In the data rows, 128 means zero.
Here are some numbered points:
[142, 145, 119, 136, 139, 174, 133, 143, 153, 135, 144, 87, 149] 0
[107, 95, 146, 138, 152, 154, 128, 93, 133, 121, 153, 154, 150] 1
[148, 85, 161, 162, 158, 103, 86, 124, 120, 117, 154, 136, 129] 2
[165, 131, 131, 96, 138, 139, 85, 154, 163, 97, 110, 84, 110] 3
[147, 126, 131, 137, 118, 135, 147, 132, 108, 149, 98, 125, 130] 4
[94, 131, 111, 129, 70, 135, 134, 119, 94, 127, 128, 138, 126] 5
[99, 110, 137, 143, 61, 124, 125, 129, 99, 132, 143, 137, 125] 6
[153, 150, 138, 115, 112, 129, 127, 168, 140, 141, 123, 115, 111] 7
[207, 104, 163, 134, 158, 133, 86, 177, 113, 133, 113, 113, 143] 8
[130, 155, 116, 125, 124, 165, 161, 141, 134, 149, 127, 95, 138] 9
[152, 118, 142, 110, 111, 100, 79, 166, 90, 112, 135, 160, 122] 10
[102, 93, 138, 132, 106, 157, 119, 101, 124, 121, 135, 117, 143] 11
[150, 114, 130, 128, 111, 176, 152, 137, 105, 155, 89, 110, 161] 12
[153, 150, 99, 102, 140, 107, 95, 138, 131, 96, 110, 147, 120] 13
[135, 99, 157, 134, 127, 128, 126, 130, 87, 134, 119, 151, 136] 14
[112, 102, 118, 133, 127, 123, 89, 107, 137, 100, 141, 122, 131] 15
[138, 160, 111, 115, 149, 99, 118, 146, 128, 127, 130, 130, 99] 16
[124, 102, 119, 120, 90, 99, 103, 112, 137, 104, 90, 107, 105] 17
[75, 77, 96, 128, 66, 144, 108, 71, 114, 106, 100, 113, 150] 18
[112, 105, 124, 132, 168, 116, 105, 96, 162, 112, 143, 90, 125] 19
[103, 136, 130, 113, 149, 153, 138, 125, 159, 128, 157, 85, 131] 20
[116, 118, 139, 142, 93, 144, 141, 122, 91, 136, 125, 134, 129] 21
[83, 149, 99, 118, 169, 136, 160, 75, 163, 116, 144, 168, 139] 22
[109, 128, 138, 120, 132, 119, 148, 117, 116, 129, 135, 146, 124] 23
[151, 88, 159, 158, 161, 89, 84, 128, 123, 117, 147, 150, 124] 24
[128, 115, 141, 136, 150, 121, 94, 135, 124, 120, 166, 141, 138] 25
[140, 114, 119, 119, 100, 171, 150, 125, 103, 142, 75, 113, 161] 26
[82, 148, 104, 92, 76, 146, 151, 110, 110, 116, 117, 133, 120] 27
[132, 174, 123, 144, 141, 133, 170, 148, 121, 154, 155, 161, 134] 28
[90, 57, 158, 111, 105, 138, 97, 98, 136, 123, 120, 60, 120] 29
[105, 150, 84, 129, 117, 107, 121, 111, 145, 106, 133, 105, 112] 30
[124, 162, 128, 174, 153, 115, 178, 123, 142, 157, 159, 144, 122] 31
[231, 108, 179, 140, 172, 141, 119, 190, 109, 158, 97, 140, 155] 32
[112, 131, 138, 116, 149, 96, 155, 125, 139, 144, 124, 108, 110] 33
[104, 120, 149, 117, 111, 65, 157, 127, 111, 165, 97, 97, 78] 34
[89, 93, 114, 140, 72, 169, 161, 91, 117, 151, 95, 77, 157] 35
[126, 156, 102, 137, 80, 139, 129, 145, 107, 132, 126, 115, 128] 36
[87, 91, 113, 137, 78, 171, 158, 87, 121, 145, 99, 74, 157] 37
[86, 161, 89, 112, 85, 126, 168, 112, 115, 138, 113, 145, 126] 38
[90, 164, 116, 117, 96, 156, 184, 118, 119, 142, 134, 150, 124] 39
[134, 130, 132, 138, 96, 99, 139, 131, 99, 136, 98, 157, 111] 40
[97, 128, 132, 153, 132, 91, 152, 111, 155, 139, 146, 101, 107] 41
[78, 81, 122, 138, 113, 119, 124, 69, 126, 118, 129, 143, 144] 42
[129, 135, 122, 123, 136, 123, 115, 123, 142, 105, 139, 137, 122] 43
[141, 109, 131, 141, 126, 150, 105, 131, 139, 119, 134, 103, 143] 44
[122, 93, 124, 138, 158, 134, 96, 90, 117, 105, 138, 184, 157] 45
[125, 159, 128, 106, 72, 143, 150, 152, 114, 130, 117, 146, 110] 46
[81, 132, 137, 142, 92, 161, 182, 109, 135, 153, 150, 109, 138] 47
[137, 140, 149, 146, 105, 152, 150, 163, 116, 159, 152, 132, 141] 48
[100, 118, 129, 121, 81, 123, 147, 124, 101, 140, 110, 125, 123] 49
[165, 186, 122, 103, 135, 115, 141, 176, 174, 123, 126, 130, 111] 50
[91, 121, 150, 121, 88, 140, 146, 128, 113, 140, 150, 117, 119] 51
[101, 146, 113, 123, 141, 134, 126, 109, 137, 114, 159, 144, 123] 52
[135, 143, 106, 111, 96, 133, 134, 127, 119, 114, 87, 116, 122] 53
[113, 172, 123, 105, 97, 153, 168, 147, 109, 139, 133, 155, 119] 54
[136, 128, 131, 117, 144, 144, 132, 128, 146, 120, 123, 114, 134] 55
[108, 188, 87, 109, 114, 151, 172, 134, 138, 132, 138, 162, 137] 56
[110, 108, 115, 135, 122, 115, 91, 106, 130, 101, 139, 126, 125] 57
[101, 90, 151, 110, 84, 136, 124, 122, 83, 131, 118, 132, 134] 58
[136, 134, 141, 140, 141, 62, 139, 138, 118, 148, 115, 118, 87] 59
[158, 121, 123, 168, 189, 107, 136, 107, 176, 126, 116, 90, 127] 60
[52, 133, 104, 90, 96, 166, 134, 70, 166, 90, 144, 137, 119] 61
[140, 135, 134, 143, 145, 59, 146, 135, 117, 150, 109, 128, 96] 62
[153, 106, 112, 107, 130, 147, 104, 125, 109, 117, 74, 104, 145] 63
[114, 182, 67, 113, 114, 159, 120, 122, 136, 92, 135, 112, 125] 64
[112, 147, 96, 112, 158, 211, 151, 96, 162, 115, 124, 78, 158] 65
[132, 138, 115, 127, 157, 128, 117, 136, 144, 129, 141, 91, 130] 66
[107, 159, 97, 128, 162, 129, 167, 107, 153, 135, 142, 136, 145] 67
[113, 115, 154, 120, 124, 188, 145, 130, 144, 144, 156, 123, 159] 68
[165, 141, 114, 148, 174, 145, 118, 135, 160, 118, 136, 118, 151] 69
[102, 110, 113, 145, 116, 156, 145, 100, 131, 136, 130, 138, 166] 70
[100, 140, 145, 146, 137, 113, 133, 120, 137, 135, 184, 161, 110] 71
[104, 114, 133, 128, 119, 140, 132, 104, 122, 121, 132, 132, 127] 72
[54, 154, 70, 91, 111, 160, 154, 70, 142, 101, 129, 120, 134] 73
[100, 85, 122, 137, 118, 119, 125, 82, 139, 116, 113, 136, 149] 74
[97, 107, 91, 102, 84, 137, 121, 90, 119, 100, 81, 94, 135] 75
[133, 107, 160, 137, 162, 55, 119, 136, 119, 146, 128, 116, 94] 76
[126, 86, 146, 148, 94, 137, 131, 111, 102, 141, 98, 92, 122] 77
[135, 118, 132, 131, 170, 141, 116, 113, 157, 113, 144, 133, 143] 78
[80, 176, 112, 106, 82, 131, 155, 141, 126, 139, 164, 153, 116] 79
[173, 150, 82, 104, 126, 143, 92, 136, 155, 88, 75, 76, 118] 80
[162, 116, 150, 131, 124, 137, 116, 152, 88, 141, 111, 152, 135] 81
[124, 133, 151, 98, 152, 140, 132, 138, 126, 132, 136, 123, 117] 82
[118, 133, 149, 120, 115, 125, 120, 150, 113, 138, 156, 148, 115] 83
[113, 166, 84, 121, 116, 102, 134, 130, 141, 117, 135, 136, 127] 84
[171, 111, 170, 166, 120, 72, 106, 186, 82, 171, 130, 91, 98] 85
[165, 114, 128, 149, 117, 152, 126, 138, 127, 134, 93, 83, 140] 86
[148, 130, 108, 132, 118, 142, 99, 142, 112, 110, 135, 140, 157] 87
[133, 115, 130, 131, 120, 162, 110, 132, 131, 113, 146, 130, 157] 88
[188, 134, 134, 120, 138, 110, 88, 171, 124, 119, 108, 132, 116] 89
[89, 106, 149, 127, 114, 143, 119, 110, 148, 121, 161, 100, 120] 90
[112, 169, 121, 107, 100, 154, 176, 139, 117, 143, 123, 152, 125] 91
[143, 127, 149, 136, 167, 136, 117, 137, 132, 130, 170, 173, 145] 92
[131, 127, 133, 157, 127, 112, 116, 128, 120, 128, 150, 150, 122] 93
[145, 172, 129, 111, 120, 147, 175, 153, 145, 143, 115, 141, 128] 94
[108, 121, 139, 109, 129, 104, 151, 135, 83, 172, 108, 86, 110] 95
[157, 100, 128, 152, 133, 109, 109, 124, 134, 125, 96, 93, 128] 96
[114, 104, 130, 140, 54, 141, 118, 123, 86, 127, 108, 112, 120] 97
[112, 170, 100, 102, 122, 122, 154, 137, 135, 128, 129, 130, 127] 98
[87, 106, 160, 148, 138, 171, 172, 96, 165, 153, 159, 113, 143] 99
[151, 110, 129, 110, 177, 140, 135, 104, 194, 113, 91, 106, 142] 100
[146, 138, 116, 129, 166, 117, 99, 136, 134, 108, 151, 135, 140] 101
[112, 157, 89, 127, 131, 132, 110, 110, 150, 95, 152, 158, 130] 102
[83, 101, 104, 113, 110, 122, 123, 82, 135, 105, 120, 136, 143] 103
[157, 147, 134, 119, 167, 94, 133, 142, 181, 119, 126, 150, 120] 104
[117, 133, 143, 128, 174, 161, 145, 116, 154, 134, 167, 157, 146] 105
[190, 128, 144, 168, 162, 82, 128, 161, 124, 156, 103, 107, 112] 106
[104, 118, 120, 105, 170, 70, 115, 88, 115, 112, 112, 150, 97] 107
[135, 143, 131, 119, 138, 136, 153, 129, 155, 127, 114, 128, 125] 108
[139, 127, 117, 116, 156, 123, 117, 108, 176, 99, 109, 105, 121] 109
[160, 168, 85, 131, 114, 141, 96, 161, 117, 100, 133, 125, 131] 110
[130, 116, 112, 139, 134, 86, 103, 108, 77, 117, 104, 159, 110] 111
[124, 164, 113, 131, 134, 146, 168, 128, 135, 140, 131, 131, 134] 112
[138, 105, 166, 139, 120, 96, 121, 144, 90, 134, 135, 179, 123] 113
[133, 108, 132, 138, 65, 141, 111, 146, 88, 143, 111, 115, 133] 114
[141, 122, 170, 140, 115, 148, 135, 160, 94, 153, 150, 152, 131] 115
[148, 125, 138, 147, 160, 131, 125, 126, 156, 124, 134, 119, 129] 116
[141, 138, 145, 139, 145, 143, 127, 147, 143, 129, 158, 125, 128] 117
[163, 143, 131, 149, 154, 137, 135, 159, 127, 145, 146, 145, 157] 118
[112, 128, 132, 110, 117, 129, 128, 124, 118, 124, 130, 152, 127] 119
[140, 135, 149, 140, 136, 119, 154, 144, 106, 150, 133, 162, 131] 120
[121, 153, 85, 151, 112, 94, 135, 109, 149, 111, 113, 111, 107] 121
[131, 138, 128, 124, 143, 125, 109, 129, 134, 106, 150, 149, 121] 122
[125, 108, 122, 136, 67, 127, 127, 126, 75, 132, 91, 126, 127] 123
[175, 162, 149, 181, 142, 131, 128, 187, 128, 155, 182, 152, 135] 124
[95, 139, 113, 127, 124, 145, 134, 102, 136, 113, 147, 140, 125] 125
[148, 114, 145, 132, 119, 57, 130, 148, 77, 154, 87, 125, 98] 126
[146, 124, 160, 129, 98, 135, 135, 164, 109, 151, 134, 163, 139] 127
[148, 156, 124, 128, 158, 153, 121, 157, 151, 120, 164, 112, 137] 128
[161, 150, 143, 112, 117, 123, 124, 177, 137, 145, 122, 121, 113] 129
[92, 156, 97, 116, 134, 162, 178, 105, 154, 142, 131, 90, 141] 130
[130, 110, 155, 127, 109, 117, 112, 152, 77, 135, 138, 146, 124] 131
[110, 113, 119, 128, 163, 135, 118, 105, 155, 127, 141, 93, 140] 132
[88, 99, 144, 113, 71, 117, 116, 117, 114, 122, 124, 100, 99] 133
[124, 109, 152, 126, 110, 105, 126, 131, 100, 131, 124, 143, 112] 134
[102, 133, 88, 109, 76, 140, 107, 110, 109, 103, 105, 99, 114] 135
[123, 140, 119, 120, 101, 137, 164, 125, 145, 145, 101, 131, 141] 136
[153, 105, 103, 110, 123, 136, 73, 131, 123, 101, 91, 79, 143] 137
[134, 159, 131, 131, 150, 100, 137, 144, 142, 138, 140, 135, 96] 138
[99, 132, 113, 133, 80, 131, 141, 120, 104, 131, 131, 141, 131] 139
[163, 134, 170, 169, 182, 88, 137, 149, 139, 148, 155, 133, 101] 140
[143, 129, 95, 139, 188, 153, 116, 98, 135, 114, 122, 133, 159] 141
Which three points above are nearest to each new point? Their numbers follow each, nearest first.
[157, 124, 128, 120, 147, 139, 122, 136, 150, 121, 105, 112, 139] 55 116 108
[136, 124, 133, 154, 131, 106, 111, 133, 120, 129, 145, 153, 124] 93 25 122
[157, 99, 112, 111, 117, 147, 92, 128, 110, 112, 75, 97, 145] 63 137 86
[203, 101, 177, 174, 183, 89, 111, 167, 129, 155, 122, 112, 123] 106 140 8
[119, 81, 137, 139, 92, 134, 117, 107, 94, 134, 97, 91, 123] 77 97 123
[167, 103, 164, 131, 118, 116, 103, 166, 110, 136, 123, 150, 136] 81 127 131
[89, 166, 115, 115, 86, 132, 150, 145, 121, 142, 162, 150, 120] 79 54 39
[149, 123, 112, 124, 143, 104, 100, 130, 116, 115, 104, 126, 125] 13 43 96
[143, 129, 130, 157, 144, 122, 147, 119, 155, 138, 122, 102, 118] 116 108 55
[85, 162, 112, 114, 82, 160, 181, 116, 111, 142, 128, 141, 122] 39 91 38
[89, 107, 113, 146, 118, 145, 177, 75, 167, 146, 109, 113, 154] 70 130 47
[103, 125, 119, 110, 102, 125, 121, 109, 95, 107, 123, 167, 126] 119 139 5
[144, 147, 114, 133, 160, 138, 178, 108, 158, 141, 91, 118, 129] 108 112 136
[155, 123, 118, 152, 160, 124, 137, 110, 143, 123, 100, 122, 132] 116 55 96
[168, 119, 122, 108, 175, 161, 135, 119, 157, 124, 79, 106, 155] 100 55 63
[130, 150, 124, 133, 128, 165, 155, 141, 134, 147, 139, 97, 138] 9 0 112
[102, 142, 137, 147, 135, 125, 141, 119, 144, 133, 175, 152, 118] 71 52 125
[102, 104, 123, 98, 163, 66, 98, 90, 110, 105, 109, 155, 97] 107 111 57
[59, 137, 99, 94, 93, 174, 135, 73, 166, 88, 140, 143, 126] 61 73 125
[131, 124, 122, 107, 48, 112, 145, 153, 48, 146, 72, 156, 131] 123 40 114
[162, 123, 116, 108, 183, 165, 135, 108, 160, 116, 84, 112, 160] 100 141 55
[138, 154, 110, 129, 193, 97, 141, 117, 165, 129, 132, 140, 125] 104 67 138
[142, 143, 143, 137, 117, 163, 135, 162, 144, 139, 155, 83, 133] 0 117 9
[123, 165, 130, 150, 136, 141, 184, 134, 133, 156, 154, 167, 140] 28 31 112
[195, 119, 88, 124, 146, 146, 93, 122, 123, 93, 54, 124, 154] 63 137 80
[102, 168, 123, 104, 165, 156, 152, 125, 184, 121, 171, 103, 119] 20 67 128
[115, 132, 122, 105, 106, 125, 124, 123, 129, 114, 118, 131, 115] 119 43 72
[96, 97, 156, 153, 155, 132, 145, 81, 145, 128, 158, 169, 137] 1 105 71
[111, 149, 124, 114, 67, 112, 144, 152, 98, 139, 124, 143, 111] 46 49 139
[117, 98, 154, 113, 123, 136, 122, 123, 91, 126, 128, 148, 135] 14 134 58
[88, 85, 144, 125, 99, 151, 133, 95, 105, 129, 122, 102, 129] 11 58 72
[104, 143, 86, 113, 82, 147, 117, 114, 111, 107, 112, 115, 122] 135 27 53
[98, 165, 117, 124, 95, 153, 182, 120, 116, 144, 133, 150, 123] 39 91 54
[225, 108, 182, 139, 178, 135, 116, 189, 114, 157, 102, 140, 150] 32 8 106
[205, 117, 166, 178, 172, 95, 112, 174, 131, 153, 130, 110, 122] 106 140 8
[83, 127, 142, 122, 92, 149, 145, 125, 111, 137, 161, 121, 123] 51 139 72
[131, 122, 138, 154, 137, 106, 114, 132, 123, 133, 152, 152, 124] 93 25 122
[20, 97, 118, 96, 79, 164, 130, 60, 150, 106, 151, 74, 117] 61 73 90
[114, 131, 111, 100, 109, 145, 144, 106, 154, 110, 91, 97, 124] 53 75 136
[148, 144, 95, 120, 120, 158, 124, 124, 129, 114, 89, 93, 131] 53 63 86
[156, 130, 143, 160, 158, 134, 125, 134, 158, 126, 145, 116, 125] 116 117 69
[145, 89, 108, 136, 163, 157, 89, 95, 134, 101, 113, 123, 175] 141 78 44
[132, 110, 131, 127, 177, 147, 116, 107, 162, 111, 142, 127, 147] 78 132 116
[118, 109, 125, 133, 175, 115, 105, 102, 169, 113, 143, 83, 123] 19 132 109
[100, 97, 129, 125, 105, 154, 107, 104, 118, 114, 138, 120, 139] 11 72 15
[108, 100, 130, 127, 117, 137, 127, 98, 111, 119, 117, 134, 135] 72 11 74
[169, 150, 106, 107, 138, 104, 131, 146, 118, 122, 80, 155, 134] 13 89 16
[143, 133, 144, 164, 133, 117, 173, 140, 123, 168, 127, 139, 138] 120 4 31
[146, 177, 124, 125, 118, 156, 183, 156, 146, 149, 120, 130, 130] 94 112 9
[129, 124, 185, 130, 136, 101, 117, 164, 132, 147, 177, 132, 100] 83 117 140
[137, 154, 141, 138, 134, 141, 141, 144, 129, 135, 151, 133, 116] 117 83 138
[104, 106, 115, 125, 88, 171, 110, 115, 117, 120, 131, 109, 149] 11 88 72
[127, 134, 174, 130, 132, 110, 128, 167, 130, 151, 178, 140, 105] 83 117 71
[80, 82, 122, 140, 111, 120, 131, 72, 127, 122, 123, 141, 142] 42 74 103
[179, 64, 163, 136, 141, 157, 73, 143, 114, 117, 114, 108, 159] 8 44 2
[90, 148, 108, 125, 113, 134, 175, 102, 149, 144, 118, 106, 117] 130 136 112
[108, 108, 115, 122, 155, 150, 125, 90, 170, 113, 134, 92, 154] 132 19 20
[131, 119, 85, 123, 101, 79, 88, 130, 88, 116, 98, 139, 134] 111 40 17
[130, 124, 139, 147, 114, 148, 123, 139, 144, 136, 148, 89, 126] 44 117 0
[119, 95, 114, 119, 106, 68, 100, 110, 94, 119, 77, 95, 98] 17 111 126
[140, 132, 105, 130, 166, 127, 98, 123, 140, 102, 147, 137, 148] 101 78 122
[90, 139, 134, 102, 81, 137, 148, 137, 135, 138, 139, 101, 113] 51 49 27
[106, 119, 119, 123, 154, 116, 144, 104, 153, 131, 130, 100, 135] 132 33 19
[104, 107, 133, 138, 63, 141, 122, 126, 102, 128, 136, 126, 136] 6 97 5
[95, 149, 82, 92, 61, 157, 149, 107, 114, 114, 87, 128, 132] 27 38 135
[147, 97, 143, 129, 141, 70, 112, 133, 88, 140, 90, 121, 110] 126 76 59
[93, 159, 91, 111, 86, 133, 172, 115, 118, 143, 104, 134, 130] 38 27 39
[206, 102, 181, 177, 164, 91, 117, 173, 134, 161, 120, 113, 119] 106 140 8
[72, 133, 130, 135, 82, 169, 184, 110, 130, 152, 147, 105, 136] 47 51 39
[143, 125, 147, 140, 169, 141, 122, 134, 136, 131, 164, 169, 150] 92 105 25
[78, 145, 118, 102, 87, 118, 140, 114, 125, 117, 134, 118, 97] 27 139 5
[76, 136, 113, 100, 79, 164, 162, 100, 128, 133, 109, 94, 117] 27 47 49
[132, 121, 164, 133, 164, 32, 108, 147, 103, 135, 152, 152, 80] 76 59 62
[143, 92, 157, 160, 177, 74, 111, 115, 118, 142, 123, 104, 101] 76 24 2
[89, 148, 95, 121, 152, 147, 160, 81, 149, 118, 136, 158, 145] 22 67 125
[156, 180, 145, 127, 208, 166, 131, 162, 176, 124, 201, 141, 136] 128 105 117
[123, 95, 159, 132, 153, 52, 112, 129, 110, 147, 126, 112, 95] 76 59 62
[108, 85, 147, 119, 82, 115, 102, 122, 86, 118, 121, 151, 128] 58 134 6
[99, 133, 128, 123, 122, 116, 150, 106, 129, 123, 133, 150, 118] 23 119 72
[118, 164, 111, 130, 140, 144, 172, 125, 132, 140, 136, 141, 136] 112 67 28
[183, 133, 129, 112, 138, 104, 88, 166, 128, 115, 102, 134, 114] 89 13 129
[90, 134, 109, 107, 177, 86, 133, 86, 133, 115, 125, 136, 107] 107 33 52
[157, 116, 142, 136, 131, 166, 135, 140, 135, 140, 110, 97, 148] 86 44 12
[153, 94, 159, 151, 101, 42, 93, 154, 65, 150, 100, 136, 81] 126 85 76
[117, 153, 88, 103, 73, 119, 142, 126, 97, 125, 76, 123, 107] 53 135 38
[98, 145, 88, 113, 97, 156, 125, 106, 116, 106, 121, 104, 123] 135 27 64
[95, 112, 122, 90, 153, 57, 104, 94, 101, 112, 110, 156, 89] 107 111 134
[165, 186, 123, 103, 140, 111, 137, 179, 164, 123, 134, 134, 108] 50 129 7
[169, 146, 137, 156, 154, 132, 149, 162, 134, 155, 144, 148, 154] 118 120 124
[137, 164, 111, 114, 157, 102, 124, 148, 142, 128, 139, 124, 109] 16 138 66
[94, 169, 116, 102, 165, 163, 159, 115, 184, 122, 170, 107, 128] 20 130 67
[148, 142, 92, 116, 118, 156, 120, 130, 127, 114, 92, 94, 129] 53 63 80
[163, 151, 139, 119, 164, 96, 127, 154, 176, 119, 135, 151, 116] 104 138 50
[167, 116, 124, 142, 116, 150, 130, 140, 123, 134, 87, 87, 142] 86 4 12
[127, 132, 111, 104, 109, 136, 122, 125, 138, 113, 99, 104, 121] 53 55 135
[139, 173, 117, 136, 124, 90, 153, 151, 127, 153, 125, 149, 106] 138 16 62
[110, 105, 144, 165, 145, 154, 154, 98, 155, 147, 153, 118, 153] 99 1 70
[160, 104, 125, 154, 112, 26, 81, 146, 91, 123, 90, 104, 83] 126 59 76
[151, 178, 133, 120, 120, 148, 181, 163, 144, 149, 122, 141, 127] 94 112 91
[98, 149, 102, 123, 125, 173, 170, 111, 145, 145, 131, 89, 146] 130 9 112
[144, 113, 140, 128, 111, 61, 132, 146, 74, 152, 80, 124, 99] 126 40 62
[56, 156, 76, 96, 112, 152, 162, 74, 143, 108, 123, 126, 127] 73 61 27
[116, 130, 144, 128, 170, 159, 140, 114, 150, 130, 171, 158, 144] 105 92 1
[129, 147, 90, 154, 112, 81, 134, 112, 148, 114, 103, 108, 101] 121 30 84
[153, 107, 142, 144, 147, 142, 100, 132, 139, 116, 136, 110, 134] 44 116 78
[154, 82, 141, 162, 137, 97, 90, 121, 97, 130, 106, 110, 120] 96 2 24
[138, 161, 109, 116, 134, 152, 154, 129, 160, 117, 116, 116, 131] 108 112 55
[158, 153, 139, 146, 142, 134, 137, 166, 131, 143, 156, 151, 140] 118 117 124
[140, 120, 112, 137, 136, 99, 103, 123, 139, 117, 112, 86, 114] 96 66 109
[172, 149, 132, 162, 126, 130, 131, 168, 112, 143, 140, 160, 142] 118 120 124
[121, 125, 112, 106, 137, 107, 111, 118, 151, 107, 126, 143, 137] 43 122 57
[100, 92, 153, 139, 125, 71, 151, 108, 130, 159, 107, 72, 93] 34 41 33
[124, 113, 122, 96, 90, 121, 106, 125, 136, 105, 97, 104, 112] 17 53 135
[84, 139, 107, 121, 148, 137, 160, 80, 151, 123, 138, 162, 138] 22 67 125
[147, 144, 85, 151, 200, 151, 140, 90, 173, 110, 120, 145, 170] 141 69 78
[98, 118, 109, 126, 165, 110, 105, 94, 169, 106, 143, 84, 113] 19 132 109
[83, 163, 76, 72, 89, 143, 134, 103, 130, 102, 105, 147, 120] 27 38 73
[152, 154, 134, 133, 132, 110, 138, 152, 145, 129, 129, 141, 109] 138 7 16
[124, 152, 81, 121, 127, 163, 113, 110, 141, 93, 127, 108, 137] 64 102 30
[193, 106, 169, 128, 159, 134, 98, 179, 115, 141, 123, 117, 143] 8 32 89
[142, 142, 124, 138, 141, 169, 128, 143, 147, 131, 150, 100, 149] 0 128 117
[144, 138, 127, 134, 105, 94, 133, 136, 102, 132, 96, 165, 107] 40 134 111
[73, 130, 83, 86, 115, 107, 139, 87, 121, 113, 103, 141, 133] 103 27 38
[199, 107, 161, 126, 166, 133, 92, 175, 117, 132, 115, 121, 143] 8 89 32
[101, 125, 132, 133, 111, 155, 160, 122, 136, 155, 143, 110, 149] 47 68 70
[134, 168, 118, 132, 142, 103, 146, 141, 146, 139, 135, 129, 99] 138 16 108
[92, 107, 131, 137, 69, 129, 127, 119, 103, 130, 138, 132, 131] 6 5 139
[172, 109, 169, 171, 113, 68, 117, 186, 80, 177, 121, 93, 98] 85 126 106
[132, 116, 95, 133, 155, 87, 95, 95, 81, 105, 93, 156, 119] 111 107 13
[121, 133, 122, 118, 156, 144, 128, 121, 152, 115, 151, 136, 147] 78 55 43
[109, 118, 117, 130, 168, 136, 123, 102, 161, 127, 140, 91, 141] 132 19 20
[166, 117, 149, 145, 116, 45, 122, 163, 77, 156, 89, 148, 97] 126 62 59
[159, 136, 109, 102, 95, 108, 81, 154, 115, 93, 96, 138, 112] 13 89 10
[119, 125, 144, 132, 169, 166, 142, 110, 147, 133, 161, 153, 148] 105 1 78
[80, 78, 95, 122, 65, 144, 107, 74, 113, 108, 92, 106, 150] 18 75 103
[110, 122, 136, 143, 87, 143, 142, 121, 91, 138, 130, 128, 124] 21 139 49
[180, 132, 146, 179, 128, 113, 168, 155, 148, 175, 91, 93, 117] 106 4 86
[96, 149, 128, 108, 82, 136, 145, 142, 142, 133, 144, 95, 108] 51 36 98
[145, 126, 158, 153, 122, 124, 145, 144, 96, 148, 134, 171, 124] 120 115 127
[110, 131, 119, 105, 120, 130, 132, 116, 131, 121, 120, 145, 129] 119 23 72
[97, 155, 121, 110, 113, 160, 142, 120, 133, 117, 151, 140, 120] 125 52 119
[140, 141, 163, 134, 143, 132, 130, 166, 122, 146, 182, 184, 141] 92 115 120
[170, 114, 159, 138, 130, 144, 120, 160, 88, 149, 117, 149, 142] 81 115 14
[99, 107, 134, 128, 162, 80, 122, 94, 124, 121, 135, 132, 109] 107 23 33
[120, 112, 108, 133, 110, 95, 87, 112, 90, 106, 119, 169, 128] 111 57 134
[147, 134, 109, 122, 104, 141, 122, 139, 124, 120, 99, 102, 136] 53 86 63
[148, 110, 105, 105, 144, 129, 95, 108, 117, 97, 78, 114, 129] 63 137 13
[112, 127, 110, 106, 141, 115, 128, 109, 159, 112, 123, 141, 140] 43 52 55
[118, 111, 162, 113, 100, 106, 134, 135, 115, 142, 119, 148, 109] 134 119 40
[146, 135, 120, 137, 142, 170, 125, 138, 160, 126, 139, 86, 152] 0 44 55
[144, 115, 144, 144, 171, 111, 92, 142, 114, 118, 167, 143, 139] 25 2 101
[190, 123, 146, 168, 168, 84, 130, 160, 132, 159, 109, 102, 121] 106 140 62
[165, 134, 131, 158, 126, 120, 121, 159, 121, 143, 129, 131, 136] 118 93 81
[163, 124, 180, 173, 186, 81, 137, 145, 144, 151, 152, 131, 98] 140 76 106
[106, 140, 123, 119, 132, 171, 134, 118, 164, 118, 153, 84, 129] 20 0 132
[161, 117, 137, 157, 74, 151, 109, 157, 126, 135, 118, 119, 136] 114 86 44
[125, 137, 120, 108, 120, 114, 130, 139, 128, 130, 126, 141, 137] 119 23 43
[163, 151, 142, 127, 161, 91, 136, 149, 182, 122, 130, 145, 112] 104 138 50
[79, 147, 85, 95, 110, 111, 129, 109, 141, 116, 123, 91, 114] 30 135 84
[135, 123, 162, 135, 165, 25, 110, 145, 105, 134, 151, 161, 82] 76 59 62
[130, 122, 139, 127, 159, 161, 127, 109, 186, 120, 140, 133, 134] 78 116 55
[137, 164, 94, 136, 86, 148, 131, 142, 143, 119, 120, 129, 134] 36 53 110
[89, 99, 113, 82, 78, 136, 108, 95, 102, 103, 82, 109, 118] 75 135 18
[117, 106, 83, 118, 109, 128, 99, 97, 109, 99, 90, 111, 143] 75 135 63
[103, 152, 85, 117, 145, 200, 157, 87, 161, 114, 123, 84, 153] 65 130 20
[149, 143, 119, 123, 182, 110, 97, 143, 143, 107, 158, 144, 135] 101 122 25
[147, 83, 158, 149, 139, 126, 106, 125, 123, 135, 116, 96, 126] 96 44 77
[99, 92, 145, 123, 144, 148, 136, 92, 159, 123, 139, 133, 150] 1 72 11
[159, 167, 132, 118, 131, 150, 122, 178, 145, 124, 156, 115, 133] 128 117 7
[165, 169, 83, 129, 103, 141, 91, 161, 119, 99, 123, 121, 126] 110 87 13
[129, 149, 114, 142, 83, 148, 130, 152, 108, 135, 139, 117, 133] 36 139 48
[117, 103, 129, 106, 107, 87, 76, 124, 69, 111, 107, 139, 94] 111 134 10
[104, 108, 153, 145, 157, 135, 142, 93, 148, 127, 161, 170, 138] 1 105 71
[93, 141, 99, 99, 167, 92, 131, 89, 132, 109, 114, 132, 107] 107 30 52
[117, 112, 148, 130, 94, 146, 139, 129, 97, 138, 123, 127, 125] 21 49 58
[103, 119, 124, 126, 127, 138, 140, 98, 130, 119, 124, 132, 125] 72 125 23
[135, 91, 168, 137, 126, 131, 119, 134, 90, 134, 138, 170, 148] 14 113 131
[123, 100, 155, 122, 115, 136, 124, 128, 83, 131, 128, 153, 132] 14 131 134
[123, 135, 115, 104, 95, 132, 135, 131, 131, 126, 96, 104, 115] 53 136 49
[69, 146, 116, 131, 101, 152, 186, 99, 159, 147, 150, 122, 140] 47 130 39
[163, 117, 141, 158, 129, 52, 106, 148, 87, 141, 108, 134, 93] 126 59 62
